128 stands for zero in the data rows.
Some points:
[101  71 163 126 151  68 192  38  89  97 154 159 135 147 132 114 134  51
 111 142 120 139 116 104 125 129 129 131 134 107  86 112]
[127 155 132 154  99 119 175 106 118 122 126 210 115 103 130 124  59 220
 193  88 106 130 103 128  91 158 171 134 127  86 195 154]
[133 156  53 139 122 129 134 131 128 163 124 128 117 133 116 108 139  93
 144 152 158 141 115 117 163 184 104 142 140 143 144 106]
[157 132 110 133 113 108 141 149 110 132 120 129 115  73 110 152 134  70
 151 140 100 141 184 152  83 127 133  86 146 100 126 102]
[143 138  75 101 172 119 141 154  88  98 111 139 131 113 104 183  87 126
 137 167 154 140 180 141 153 119 104 157 130 136 146  69]
[146  71 168  85 138 153 125 119  96 119 117 124  90 115 126  78 149  80
 140 130 120  37 126 112 104 123  59 153 135 110 141 164]
[179 106  85  45 162  98 143 128 143  96 192  65 107  85 101 128 189 122
 141 111 134 218 119  87 127 121 117 124 133 146 141 171]
[137 105  57 143 132  94 149 113 123 106 117  92 119 130 136 120 161 156
 133 119  54 150 133 194 181 115  65 142 133  99 100 133]
[141 124 134 141  58 161 100 124 133 123 114  87 190 199 141 115  88 168
 141 134 131 190 155 120 147  48 136  93 215 153  93 133]
[131 126 147 107 133 123 117 136 141 124 137 147  85  91 143 122  68  92
  82 160 147  47 107 117 202  27 141 105  96 117 113 126]
[111 116  79 149 122 170 118 121 126  90 133 104 105 140  82 154 137 108
 115 144 116 129 112 191 154 141 139 131 150 149 147 123]
[139 162 153 121 119 144 172 139 132 156 122 104 146  93 192 127  95 175
  84  53 177 148 137 113 140 128 148 108 106 128 165 142]
[114 202 160 144 125 207 122  92 159  82 133 170  72 141 184 128 133 172
 123  71 143 152 120  62 121 101 101 105  95  86 156  74]
[ 49 119 147 124 137 144 122 176 144  99 123 124 131 126  88 136 115 137
 150 165 125 207 173 128 169 160 130 101 139 143 131  75]
[ 52 132 134 121 163 121  48 129 150 166 122 107 159 135  88 131 106 132
 171 151 139 167 127 132 145 105 115 146 165 121 138 134]
[ 97 130 168 169 143 161  85 131 156 137  73 104 202 114 124 111 102 156
 105 202 173 174 121 130 141 143 120 165 128 156  68 135]
[167 146 154  90 137 125 135 143 141 157 202 161 103  95 101 140 104 175
  94 152 102 119 100 104  69 130 138 110 136  74 130 158]
[141 138 105 167 125 124 128  84 132 163 102  69 119 203  89 156 145 125
 114 138 114 142 108  74 174 121 121 130 132 124 128 124]
[146 111 100 124 107 107  87 123 109 113 119 195 113 153 125  55  90  98
  70 122 116  70 183 115 147 207 122 103 142  88 135 184]
[143 125 111 114 135  82 186 138 168 145 113 142 140 129 148 150 107  35
 102 125  99 121 125 103  64 132  97 110 160 183 102 131]
[189 111 157 178 233 132 118 120  73 136 120 132  97 108 140  87 142 197
 112 127 111 117 113 126  96 132  94  94 119 132 131 147]
[146 120 127 128 148  97 126 149 103 168 129 118  79 140 118 100 139  48
 145 125  80 154 163 117 128 161 130  72 130 173 113 134]
[116 192 157 113 111 146 159 106 136 141 143 164 105  69 160 119  89 183
 159  74 127 130 127 125 176 165 137 148  95 153 124 116]
[122 115 102 103 140 112 122 139 125 132 159 151 115 126 133  38 118  94
  73 114 140 106 151 119 136 128 172 132  83 123 143 183]
[120 142 117 159 132 108 125 132 143 136 107 135 110 128  44 152 130 132
 118 150 126 159 116 118 130 122  90 141 150 137 139 123]
[136 129 159 119 125 138 125 125 128 163 133 138 105  83 122 101 120 131
  91  48 122  87 135 127 138 125 110 138 140 176 164 118]
[160 131 145 128 158 193  50 107 150 122 102 116 197 100 119 113 134 153
 151 153 138 199 168 109 152 123 133 134 221 127  63 102]
[157 120  75  93 120 135 144 110 110 132 114  73 150 130 129 191 137 113
 141 136 135 109 100 116 217 168 119  86 102 134 121 130]
[255 141 255 207 145 158 187 174 255 118 184 255 166 215 203 197 255 145
 218 149 148 138 186 178 241 110 178 219 134 174 201 221]
[144  59 169 106 126  80 124 133  91 138 105  98 132 129 161 133 178 109
 139 117 139 111 119 111  99 136 137  91 110 109 106  82]
[147 153  62 148 124 100 106  78 114 182 120  95 113 129 115 116 148 111
 154 114 155 146 182 135 127  96 118 157 138 129  97 138]
[117 170 100 147 142 130 156 170 126 115  89  95 120 141  99 144 131 142
 160 167 133 108 108 168 134 146 136  76 149 162 125 138]
[105  96  59 127 129 118 122 115 186 108 145 143 192 149 100 152 173 155
 106  61 136  59 156 145  62 134 163  82  81 184  64  99]
[162 116  66 133 125 123 102 131 119 163 122 140 120 132  98 122 128  76
 140 112 148 151  96 113 123 133 104 151 108 179 163 128]
[144 107 152 120 127 161 136  90  96 127 159 146  81 119 126 122 128 100
  82 180 134  40 144 154 100  94 130 120 137 121  76 157]
[157 138  99  77 120 176  89 136 126  93  68 135 148 135  90 157 164  99
 131 122 163 133  33 153 121 140 102  91 119 115 130 163]
[157  98 150 138 128 154 131 112 146 131 114 131  96  91 118 135  90 174
  38 121 130  89 136  94 136 126 143 143 118 121 157 107]
[ 82 109 149 153 132 132 127 121 127 124 145 143  65 109 145  81 120 142
 112 103 123  97  97 123 137  94 146 137 110 189 110 136]
[133  99 141  83 143  91 123 120  98 129 133 118 112 159 145  97 127 122
 156 143 135  63 142 102 108  99 160  77  87 146 158  95]
[126  80 119 125  97 101 140 214 124 105 112 120 116 116 176  50 169 153
  64 127 121  94 125 122 129 113 149 138 135  98 155 116]
[155 151  84 114 121 139  89 170 153 121  89 113 124 168  98 116 131 111
 185 139  70 128 118 100  83 107 176 184 128  92 130 106]
[129 103 135  87 126  58 141 134  92 139 162 131 135 168 133  67 156 207
  51 184 114 113 126 118 111 134 141 137 108 142 159 112]
[ 92 129 116 153 123 162 185 138  90 111  83 109 184 128 109 134 121 131
 156 159 111 154 127 124 123 112 159 141 140 102 134 129]
[134  66 152 100 130  42 106 121 169 109 142 129 129 130 121 139 124 124
 121 103 127  90 122 187  86 136 123  95 124 126 116  85]
[133 151 132 206 120 163 129 125 151 163 146 110  68  72 190 110  89 176
 140  80 122 110 111 141 139 150 143 128 107  95 137 145]
[216 177 138 120  83 189  65 115 130 104 133  81 255 117 145  98  56 131
 159 159  59 134 122 149 143 125 120 131 161 197 129 113]
[106 102 112 128 123 133 144 123 192 150 101  93 137  92  90 120  99 145
 161 151 164 171 149 166 148 110 140 131 230  98 159 131]
[147 101 172  95  97  72 128 121 136 128 150  92 103 163 116 104 123 115
  99 153 159  93  81 171  96 151 141 145 102 126 133 109]
[124 142  74 146 136 137 133 141 128 126 121 137 133 148 106 159 158  73
  92 123 120 135 118 122  86 130 139 141 124 139 148  65]
[ 94 193 129 137 118 136 179 126 120 120  82  83 148 132  89 122 176 130
 171 148 220 126 147 141  88 120  94 128 139 136 128 150]
[135 120 139  94 126  97 116 120  37 174 163 134  90 178  94 139 126 208
 125  79 129  99 151 108 161 156 178 157 186  93 128 148]
[102 179 165 135 118 140 168 121 125 161 138 171 158 137 176 156  93 133
  53  55 144 112  84 142 151 165 115 122 192  89 142 112]
[148  93 143 117 127  28 147 124 123 119 121 145 103 115 180  99 101  70
 205 145 128 147  82 108 126 127  80 138 138 119  75 111]
[ 91 217 133 101  86 133  65 114 120 178 172 191 100 127 196 123 127 224
 143 117 135 183 131 167 136 136 152 135 103 102 133 148]
[127 215 173 218 127 180  91 128  92  54 235  88 246 100  68 106 140  94
 144 145 143 143 124 120 122 128 107 121 113 107 125 108]
[118 129  49 142 163 115 146 129 129 145 115 141 167 121 136 102 174 128
 136 144 131 130  97 123 121 108  90 152 135 120 129 109]
[140 207 169 103 127 155 133 109 164 138 114 106  91 111 188 109 161 140
  78 150 115 102 151 112 123 190 166 128 107  97  97  93]
[100 218 156 117 246 121 136 121 141 117 142 141 110 169 171 118  65 174
 144  80 106 108 132 154 135 135 142 124 122 132 150 119]
[167  87 116 137  97  56 153 125  92 104 133 114  94 148 138 156 109 125
 118 165 169 176 115 134 131 108 100 118 118 131 120 115]
[ 74  89 129 139 112 179 106 128 166  93 117  94 148 178 128 107  85 162
 161 179 158 202 137 131 102 191 114 150 152 142 110 143]
[ 58  68 125 112 161 162 131 130 137 113 115 103 202 132  99 128  80 139
 186 125 132 166 133 104 150 116 164 150 154 129 144 150]
[ 86 124 122 148  67 154 171  96 163 131 137  79 163 103  82 144 160 118
 131 147  76 128 125 126 106 130 100 162 106 146 166 106]
[122 101 125  86 127  89 123 160  82  93 127 167 103  76 118 125 175 174
  82 109  95  81 135 128 143 127 117 145 145 137  81 134]
[134  97 156  89 127 158 149 161 111 126 140 129  83 136 179  97 135 127
 141 151 126  41 138 128 105 121 117 126 128 122 113  73]
[144 135 210 104 136 195 141 120 147 138 141 118 111 168 163 142  57 138
 101  72 128 144 177 155 112 130  61 134  79  81 172 134]
[144 153  98  93 130 115 142 138 113 162  90  97 149 125  81 184 119 105
 139 173 114 117 138 129 117 143 158 206  47  98 107 152]
[136  79  88 155 181 102 126 140 138 138 136 121 165 125 129 170 135 101
 116  95 139  70 129 114 107 149 154  89  86  87  54 146]
[ 67 208 173  90 144 234 139 110 107 104 145 160 103 126 212 188 123 129
  89  81  93 208 116 155 119 102 165 157 116 143 144 213]
[109  95 104 157 122 201 146 190 112 174 147 115 120 138 100 179 119 146
 150 154 128 150 109 117 115 123 101 144 139 155  62 140]
[ 58 149 195 181 133 127  31 108 155 143 156 161 145 117 255 255 181 141
 169 166 108 114 162 101 132 137 141 146 150 143 255 243]
[131 152  85 141 129 135 114  95 176  94  95 121 120 139  79 144 158  70
 112 120 122 114 120 156 131  87 136 111  96 100 140  98]
[141  79 138 159  48  82 111 137 103 120 133 161 117 132 126 152 130  91
 118 108 130 145 161 118  96 137 106 112  67 138  72  84]
[113 128  39  98 115 146 143 130 155 106 162 141 136 139 124 136 115 121
 155 148 165 132 149 102 139 101  85 135 146 126 123 131]
[145 139 153 136 117  68 124 121 111  56  88 126  73 104 100 113 117 183
 107  64 147 106 125 105  97 133 176 164 153 161 128 192]
[ 99 132 117 140 118 134 141 129 138 173  77 171 153 132  62 124 134 149
 151 168  85 166 141 119 150 102  88  40  73 136 147 142]
[116  61 159 120 116  65 104 170  83 132  91 142 143 125 125 115 145  71
 129  50 127 120 136 137 132 118 135 136  83 112 113 110]
[130  66 156  99 128 138 143  52  75 174 133 164 114  88 141  86 154  70
 139 151 140 139  88 171  90 120 186  97 121 134 128  87]
[ 28 177 165 149  78 134 112 189 163 119 137  90 159 140  73 122 158 100
 138 139 126 120  71 111 155 121  98 123 160 118 116 148]
[159 110  91 184 131 100 128 149 112 108 148 104 102 138 139 141 123  64
 126 127 140 141  89 135 113 130 166 128 127 134 116  96]
These points spread out most along one direction. Take the direction at right angles to it along which they spread out most. Go by this last direction. How far along it is each point below, from 0 to 99? 50 is the average, and the first point above lies past it. One standard deviation of the points above along it is 16.
[ 86 124 122 148  67 154 171  96 163 131 137  79 163 103  82 144 160 118
 131 147  76 128 125 126 106 130 100 162 106 146 166 106] 33
[167 146 154  90 137 125 135 143 141 157 202 161 103  95 101 140 104 175
  94 152 102 119 100 104  69 130 138 110 136  74 130 158] 68
[157  98 150 138 128 154 131 112 146 131 114 131  96  91 118 135  90 174
  38 121 130  89 136  94 136 126 143 143 118 121 157 107] 69
[ 58  68 125 112 161 162 131 130 137 113 115 103 202 132  99 128  80 139
 186 125 132 166 133 104 150 116 164 150 154 129 144 150] 27
[109  95 104 157 122 201 146 190 112 174 147 115 120 138 100 179 119 146
 150 154 128 150 109 117 115 123 101 144 139 155  62 140] 31
[147 153  62 148 124 100 106  78 114 182 120  95 113 129 115 116 148 111
 154 114 155 146 182 135 127  96 118 157 138 129  97 138] 39
[139 162 153 121 119 144 172 139 132 156 122 104 146  93 192 127  95 175
  84  53 177 148 137 113 140 128 148 108 106 128 165 142] 68
[105  96  59 127 129 118 122 115 186 108 145 143 192 149 100 152 173 155
 106  61 136  59 156 145  62 134 163  82  81 184  64  99] 49
[106 102 112 128 123 133 144 123 192 150 101  93 137  92  90 120  99 145
 161 151 164 171 149 166 148 110 140 131 230  98 159 131] 28
[ 67 208 173  90 144 234 139 110 107 104 145 160 103 126 212 188 123 129
  89  81  93 208 116 155 119 102 165 157 116 143 144 213] 64
[102 179 165 135 118 140 168 121 125 161 138 171 158 137 176 156  93 133
  53  55 144 112  84 142 151 165 115 122 192  89 142 112] 67
[157 132 110 133 113 108 141 149 110 132 120 129 115  73 110 152 134  70
 151 140 100 141 184 152  83 127 133  86 146 100 126 102] 45
[143 138  75 101 172 119 141 154  88  98 111 139 131 113 104 183  87 126
 137 167 154 140 180 141 153 119 104 157 130 136 146  69] 37
